In the data rows, the value 128 means zero.
Here are some points:
[141 119 107 105 165 120 138 127  97 161 116 117 105 136  96 111 131 137
 123 199  73 104 173 127 108 120 132 133 134 134]
[ 76  98  29 210 203  58 204  62 116  96 159 119 114 118 112 103 103 139
 153 158  84 120  93 128 136 130 119 127 123 121]
[189 155 158  62  77 161  76 209 151 125  82 138  87 161  67 105 160 149
 141  93 123 127 103 157  93  94 157 138 109 129]
[117 135 159 139  92 138 118 134 169  86 149 147 168 102 182 154 127 113
  96  86 166 122 107 147 184 144 122 124 106 123]
[134 123  88 128 165 105 134 134  85 166 145 144  78 139  48  70  85 161
 135 182  57 113 133 136 103 103 122 130 137 111]
[140 130  67 123 151 116 142 148  90 181 108 146  82 140  65 100 129 160
 127 199  64 131 155 152  53 112 141 134 155 129]
[187 141 153  73 100 144  94 175 141 131  74 143  90 157  81 121 169 145
 140 114 132 125 109 158  64  95 150 134 129 136]
[166 110 113  94 157 106 135 142 162  86  99 140  93 158  65  99 146 145
 137 148 111 111 111 171 127 108 125 137 118 116]
[132 113 133 132 132 111 138 130 152  83 137 130 138 129 130 116 115 122
 130  99 145 115  91 160 157 127 125 136 114 123]
[147 131  64  71 132  95 127 126 113 131  93 144  85 157  59  87 134 157
 154 198  70 114 132 172  78  71 130 131 141 114]
[114 127 145 142 123 133 125 112 153  90 126 110 152 145 146 119 108 103
 119 101 150 115 102 120 165 130 124 129 107 127]
[121 115  56 131 166  88 158 108 107 136 115 145  87 142  64  94 129 159
 143 192  47 114 125 152  90 108 132 132 136 120]
[157 146 155 108  91 158 103 164 134 135 101 129 117 149 110 126 151 129
 116 105 150 125 112 158 117 129 136 133 127 135]
[169 150 250 125  83 222  77 204 140 154 101  97 148 140 174 166 157  99
  89   3 226 161 130  55 126 149 150 134 134 159]
[152 123 109  85 158  94 117 137 121 132  98 134  87 146  73 106 144 149
 131 171  66 102 127 166 102 113 129 129 124 118]
[113 117 117 141 153 117 142 105 122 117 161 146 153  98 162 129  89 127
 147 146 134 128 140 137 139 130 121 123 125 128]
[108 142 142 159 102 149 126 125 111 157 122 119 141 129 150 135 114 118
 126 130 154 137 137 116 117 120 131 128 135 131]
[195 154 248  60  38 198  55 199 187 101  86 135 138 154 141 153 184 119
  95   7 203 143  71 166 185 136 142 130  83 127]
[101 122 130 174 128 132 149 108 119 135 142 135 149 110 158 144 119 122
 143 113 150 123 132 124 142 139 126 127 135 132]
[168 147 181  86  74 170  86 169 177  97 103 150 134 126 144 153 167 132
 116  62 179 144 112 140 130 139 137 128 122 133]
[ 81 105 144 147 146  55 154  21 202   3 181 114 159 113 147 124 103 102
  73 101  85  61  69 155 238 124 111 114  93 101]
[ 76 119  44 185 173 122 172  90  47 218 153 137 123  90 136 136 101 139
  93 255  98 193 250  49  62 132 133 127 169 141]
[165 143 190 103  85 162  93 150 166  98 114  91 146 153 150 133 130  96
 108  76 207 148 116 143 160 134 134 134 109 134]
[179 134  94  59 114 119 101 154 142 102  78 152  84 164  56  92 154 153
 159 160 100 113  89 213  80  99 131 135 114 117]
[152 132 137 111 128 140 112 156 130 136 109 137 110 140 107 127 144 135
 126 121 131 123 125 140 104 119 135 127 127 133]
Then 14 other points, each followed by its number:
[ 93 116  85 135 157  74 152  91 112 129 147 119 132 128 122 112 105 127
 139 164  90 114 115 123 155 135 113 129 129 119] 0
[140 127 114 106 142 117 125 131 100 154 126 140 113 128 108 122 125 146
 167 131 117 146 123 145 124 113 133 129 136 124] 1
[ 51 100 104 191 177  79 175  51 124  95 213  97 167  96 175 130  60  99
 107 124 125  99 150  86 232 121 111 107 130 124] 2
[163 140 152  88  99 154  98 146 146 114 112 120 106 145 100 119 151 133
 132 115 132 130 132 132 119 123 136 131 125 131] 3
[ 80 110  80 155 178  66 165  49 109 114 155  99 139 123 134 118  88 114
 126 177  92 110 148 115 136 122 109 123 130 113] 4
[ 53 108 128 220 170 111 172  75 110 146 176 102 158  95 185 161  87  99
  66 133 183 134 180  17 180 128 115 108 151 125] 5
[102 138 132 154 113 131 127 134 139 120 126 139 140 120 146 146 131 125
 114  91 169 136 130 114 158 148 126 124 125 131] 6
[ 78 119 151 192 137 114 143  66 140  85 181 114 180  95 193 152  93  97
 108  92 172 122 122 111 213 201  93 130 102 125] 7
[ 72 104  88 168 163  74 170  77 140  84 181 131 171  95 181 133  88 111
 125 147 102  93 105 112 179 137 104 117 124 118] 8
[132 106 147 110 155  84 133 103 182  49 165  78 150 133 149 118 115  97
 138 116  99 113  79 150 226 138 104 131  75 101] 9
[109 109  73 150 195  99 158 136  84 181 137 123 107 121 117 128 129 138
 139 175 103 136 151 122 114 114 112 126 144 116] 10
[177 149 143  83 101 155  92 174 107 176  81 130  85 156  78 117 163 147
 146 141  97 130 131 150  78 109 152 136 133 139] 11
[102 132 138 167 102 151 142 136 110 157 121 124 127 134 128 141 150 126
 123 115 178 143 140 117 121 124 144 127 144 148] 12
[ 95 122 160 173 111 121 141 114 186  71 155 105 174 114 198 161 117  91
  98  54 210 139 126  96 225 138 128 119 104 129] 13
Which three of these numbered points are nearest to each point below by angle, seen from the average point of the first points? Their numbers follow each, nearest first.
[128 142 134 138 104 170 123 149  85 191 142 149 139  85 172 161 149 138
 105 124 161 154 150  79  96 143 140 127 148 148] > 12 6 5
[ 71 124 112 198 152 140 160  67  82 163 167 141 160  80 189 155  96 123
  85 155 159 149 173  29 121 132 131 118 153 146] > 5 2 12
[144 119 148 111 138 140 120 142 170  89 115 129 136 142 134 128 134 119
 125 117 152 127 113 128 136 126 122 126 126 125] > 13 9 6
[170 143 115  80 106 149 105 172  84 190  89 152  83 145  69 106 153 162
 147 177  73 130 133 161  32  97 150 132 142 133] > 11 1 3
[122 134 170 152  99 167 116 111 158 103 137 118 152 111 172 170 143 104
 141  75 179 142 133 112 145 142 142 113 121 146] > 13 6 7
[178 149 172  73  74 166  85 180 152 122  86 136 111 158  97 125 170 132
 110  85 154 116  97 134 112 116 142 132 133 135] > 3 11 12
[ 87 116 129 156 149  89 147 100 157  82 174 107 180 110 187 145  96  96
 129 113 172 130 128 131 255 199  86 122 107 120] > 7 13 2
Now 14 new points, numbered from 0 again:
[159 124 168 102 121 126 110 131 170  76 155 135 129 125 122 112 106 124
 126 110 137 117 112 133 156 135 118 123 115 122] 0
[106 115 109 136 153 112 140 112 138 100 143 130 141 109 147 140 137 126
 146 126 140 126 119 136 141 135 116 129 120 124] 1
[111 107  92 114 153  35 154 134 129 104 117 138 114 132 105 116 129 140
 147 153 103  98 102 191 156 111 106 126 125 100] 2
[144 108  81 104 176  83 147 131 128 117 140 153 103 130  81  94 116 151
 124 147  67  97  99 175 120 113 121 129 128 110] 3
[136 147 133 109 101 124 109 142 146 122 101 122 110 146 103 129 153 131
 114 119 139 127 131 157 111 119 140 135 129 130] 4
[ 79 135 121 170 112 132 139 107 105 149 179 106 153 106 163 142 113 112
 112 117 178 148 150  81 178 166 112 125 132 134] 5
[136 108  81 102 179  80 145  86 138  88 112 132 105 151  80  98 133 145
 148 133  82 107  83 164 133 114 120 136 123 111] 6
[156 153 177 112  70 194  89 183 126 156 101 110 126 146 136 141 159 116
 126  61 189 159 141  99 103 135 147 134 134 152] 7
[ 78 108  29 183 200  74 194  87  62 178 160 120 134 108 134 108  70 134
 121 251  19 132 174 107  93 119 125 128 154 122] 8
[134 126 255 160  85 181 109 129 194  71 151 120 182 108 202 176 125  89
  95  16 248 159 120  89 159 168 130 122 115 137] 9
[111 116 112 133 154 105 144 121 111 138 133 141 128 116 128 129 135 139
 144 142 127 122 112 131 133 126 116 130 132 122] 10
[ 56 117  77 232 176 130 176  71  58 198 182 110 150  93 169 143  85 113
  78 170 146 164 197  33 138 179 114 130 163 145] 11
[129 120 115 131 135 122 135 132 134 111 129 156 135 116 134 140 139 138
 159 116 142 113  97 186 144 132 119 127 120 123] 12
[146 146  83  95 107 118 122 159 107 175  79 151  84 152  66 113 169 161
 137 176  88 130 124 152  61 106 140 138 137 122] 13
Which three of these numbered points are nearest to each point below by angle, seen from the average point of the first points? Their numbers follow each, nearest first.
[127 116 166 109 125 101 130  68 209  17 141 116 158 136 151 127 121 111
 114 100 146 106  84 137 222 140 101 128  93 104] > 0 9 1
[154 158 154 111  81 203  93 191  79 226  98 128 115 137 129 147 170 135
 125 100 163 173 154  67  61 128 156 133 157 158] > 7 4 13
[107 136 141 154 105 148 124 113 111 152 154 119 172 100 203 157 117 107
 126 115 160 147 139  96 165 170 113 123 122 134] > 5 11 9
[171 121 145  67 131 114 103 150 166  77 136 128  99 157  64  77 115 140
 148 122 108 112  80 184 152 131 110 130 113 106] > 0 6 3
[ 85 108 114 164 174  89 148  24 171  56 167 125 163  98 170 149  92 103
 129 127 138 122 132 125 158 146 110 113 103 113] > 1 5 10
[115 140 102 162 132 157 137 138  67 205 116 141 122 100 146 150 135 142
  97 176 137 173 186  73  72 132 144 131 161 148] > 11 8 5
[115 138 244 166  68 197 107 155 182 106 160  67 180 126 213 183 147  70
 113   0 250 170 126  58 209 173 138 116 118 158] > 9 7 5
